Named moves, each a turn or a mirror, and the order they were made in; the first pair answered:
j_439 (before => after):
[  5  14  11   0   9   8   9  10  11 -13] => [  8  14   9 -10   1   8  14  10   2 -10]
[  5  -5   7  10  -4  -2 -12  13 -16  20] => [  4  -5   7  13  -2  -3 -12  14 -13  20]
[  2   1  -6 -15  -5 -11   0  -2 -18   1] => [ -4   0  -1  12  16 -11 -13  -1   5  -3]
[-21 -14   5   7  14   3  -6 -12  17   4] => [-14 -14   1 -22  -9   5   9 -14  -8   8]
j_936 (before => after):
[  0  -8  -3   1 -11  -1   5   2  -7   1] => [  2 -11  -8   5  -8  -3  -2   0  -5   0]
[ 16   3  -6  -4   6   3   7  -6   4 -10] => [ 14   5  -4  -8   3   7  13  -4   2 -10]
[-10  -7   0   7   5   0  -8  -4   3   4] => [-14  -5   7   1  -2   3   1  -1   0   5]
[-11   2  25  24   2   9   9  14  11  -2] => [-5 -1 13 33 11  3 -5  8 16 -4]
j_674 (before => after):
[ 2 10  5  5 14  3  0  5 14 -8] => [ 15   3  -9   8  -5  -6 -14   1  -2  -2]
[  5  -1 -17 -26  14  -6  -3 -14  -1  -3] => [  0  -9  -1 -18 -21  -1   6   1 -20   7]
[ 19   7 -16 -12  -8  -5  -9  -5 -16  -2] => [  0   9  15 -10 -13  11  17  11 -12   0]

(two moves a pair)
[ 12  22  14 -19   8  16  22  13   3 -20] => [ 21  12   9 -12 -24  10  14  18 -19 -11]  j_674 then j_674
[  1   2  -1  37   7   3 -14   7  14  -6] => [ -7   5  20  10 -15  17  21  18  -5  -2]  j_936 then j_439
[ -5   5  22   0 -21   5   9  11  -9   1] => [  3   7   1  13  16  -6 -17  -4  18 -10]  j_439 then j_674
[ 14  11 -12 -33  -8  -2   9  -3  -9  -3] => [ -7  15  18 -11   4  10  22  11  14  -6]  j_439 then j_936
[ 23  12 -14 -12  15   5  -2  -9   4 -15] => [ 13  15   2   0  22  13   4  -1  17 -17]  j_936 then j_439
[ -4  -6  -1 -18  -8  -3  10  -1 -16   0] => [ -3 -11  -6  18  -1 -11 -14   0  -3  -1]  j_439 then j_674
[ -7 -12  -1  14  13  -6 -17  -3  12   7] => [ -4  -6  -9  -8  24  -5 -10 -12  12   2]  j_936 then j_674
[  6  -7   1   8 -18   1 -16  -7  -5   6] => [ -5  -3  10  14   6   6 -12  -6  16   1]  j_674 then j_936
[ 23  -4 -25  -8  28  -4 -18 -17   5   2] => [  4 -16  13  41  -3   5 -13  13   4  13]  j_674 then j_439
[ 11   6 -10  -7  14   0  -6  -1   3  -8] => [  6   1   2  18   0   1 -11   8   2  -2]  j_674 then j_439
[  5  16 -13 -14  21   1   2   2  12  -7] => [ 14   8 -15 -14 -17  -3   2   7 -16   5]  j_439 then j_674
[  6   0  -3   6 -19 -13 -10  -2 -10   0] => [  0   2   5  21  -8 -12 -12   1   3  -2]  j_936 then j_439
[-6  9 -8 -8  2  2 -8 -4 -3  0] => [-6  5 -4 -2 -9  3 -9  2 -8  4]  j_439 then j_674
[ 21  10  -6  -9  20  -2  -7  -2  12 -17] => [ 12  13  12  -8  20   7   7   8  17 -17]  j_936 then j_439
[  3  -4   1  12 -15  -4 -10  -1 -12   6] => [-11   5  15   4  11   5   7   0   8  -2]  j_936 then j_674
[ 3  7 10  7  6  3  6  5 12 -3] => [  7   7   8  -5 -10   3  11   6  -4  -1]  j_674 then j_936
[  3  14 -19  -6  21   1 -18  -6  27   1] => [  1  12  -4 -30 -25   9   9   6  -9  14]  j_439 then j_674
[ -4   6   0 -10  24  11   4 -10  12 -12] => [ 15  -4 -19  -6  -7  -2 -14 -11 -15  -2]  j_936 then j_674
[ -7  12  15   4  21   5  10   7  19 -16] => [ 15  11 -15 -27   9  -5   2  -8  -5 -14]  j_439 then j_674
[-24 -20   7  15  12  -5  -2   0  18  11] => [-11 -20 -16   6  16 -14 -15 -13  14   9]  j_936 then j_674
[-14  12  25  -5  12  18  13  15  11  -6] => [  3   0  10   3 -32   7  -4  17 -22   7]  j_674 then j_674
[ -6  -8  23 -16 -25  19  27  15 -14   4] => [  5   3  -9 -36  29  10  12 -12  12 -13]  j_674 then j_439
[ 12   1  -8  -3  -9  -6 -10  -4 -16   4] => [ -1   3  14  -3 -11   5  10   8 -12   6]  j_439 then j_936
[ -4  -7   0  -3  25  -2 -14 -13  15   3] => [  6  -8 -12 -18  11  -6 -14 -17  -2   6]  j_936 then j_674
[-24 -14   9   4  11  -6  -3  -4  12   7] => [-12 -17 -10   1   8 -14 -17 -12   5   5]  j_936 then j_674
[-22 -15 -17 -16   0  -4  10 -20 -10  14] => [-27 -17  -7 -10  -8  -1  14 -14 -12  16]  j_936 then j_674
[-5  0  0 -3 15  2  6 -6 22 -1] => [ 10  -7 -18  -2  -6  -8 -10 -10   2   4]  j_936 then j_674
[ 15  12  -6 -10 -13  -5   7   3  -8 -15] => [ 12   8   0  18 -15  -6  -4   9  -1 -12]  j_439 then j_674
[  2   3   3  -2 -10  15   6  20   7   7] => [  5   7  -4 -12   6  14   7  13  15   1]  j_674 then j_936
[-17  -8  10  20  -8  -4  -7  -4  14   7] => [-12  -3  -2  11  11  -7 -12 -15  21   1]  j_936 then j_674
[-23 -18   4  -1   0   9  10  -1  -4  16] => [-14 -18 -14   2  18   0  -5 -13   5  11]  j_439 then j_674
[ 14   1  12  31 -32   1 -11  24  -6  -1] => [ -2  17  21  15  21  12   7  17  29 -15]  j_439 then j_674
[ -7   1   7 -14   9   8  15   1   7  -9] => [  7  -5 -16  -1  10  -6 -11  -9   6  -8]  j_674 then j_439
[ -1  -8   5   5  -6  -2   2   3 -10   4] => [ 5 -7 -7  3  4 -8 -6 -5 -6 -1]  j_674 then j_674
[-11 -18   7  15  11   2  -6  13   1   7] => [-13 -14  15   0   6   7   9  15  -5   6]  j_674 then j_936
[ -9   1  -9 -20  12   4  11  -7  -2   4] => [  0  -5 -20 -14  -1  -3  -1  -8 -13   9]  j_674 then j_936
[ 2  4  8  8 -8  1  1  6  5  5] => [ 2  4  5 11  2  0 -3  2 11  2]  j_936 then j_674
[ 25  17 -20 -10  13   0  -2   1  14 -18] => [ 12  19   0  -2  18   9   9  10  24 -19]  j_936 then j_439
[ 2  4  4 -4  7 11  7 10  5 -8] => [11 -3 -8  5 -7  3 -9 10 -5 -3]  j_936 then j_674
[ 17   1  -1  -5 -23  -2  -3 -10 -16 -10] => [ 11   3  -2  10  11  -3 -13 -15  14 -18]  j_674 then j_936
[ -7  -6  -4  26  20 -11 -18  -3  15   2] => [  0 -14  -1  10 -27 -10  -5   6 -23  16]  j_674 then j_439
[ 16 -12 -15 -12  -4  -5  -4   2  10  -1] => [  8 -11  -2   4   8   0  -3   9  25  -3]  j_936 then j_439
[ 4 -4 16 -1 -1 11 15 10  3  4] => [ 18  -7  -6 -13  -8   1   4  -1 -10   5]  j_936 then j_439
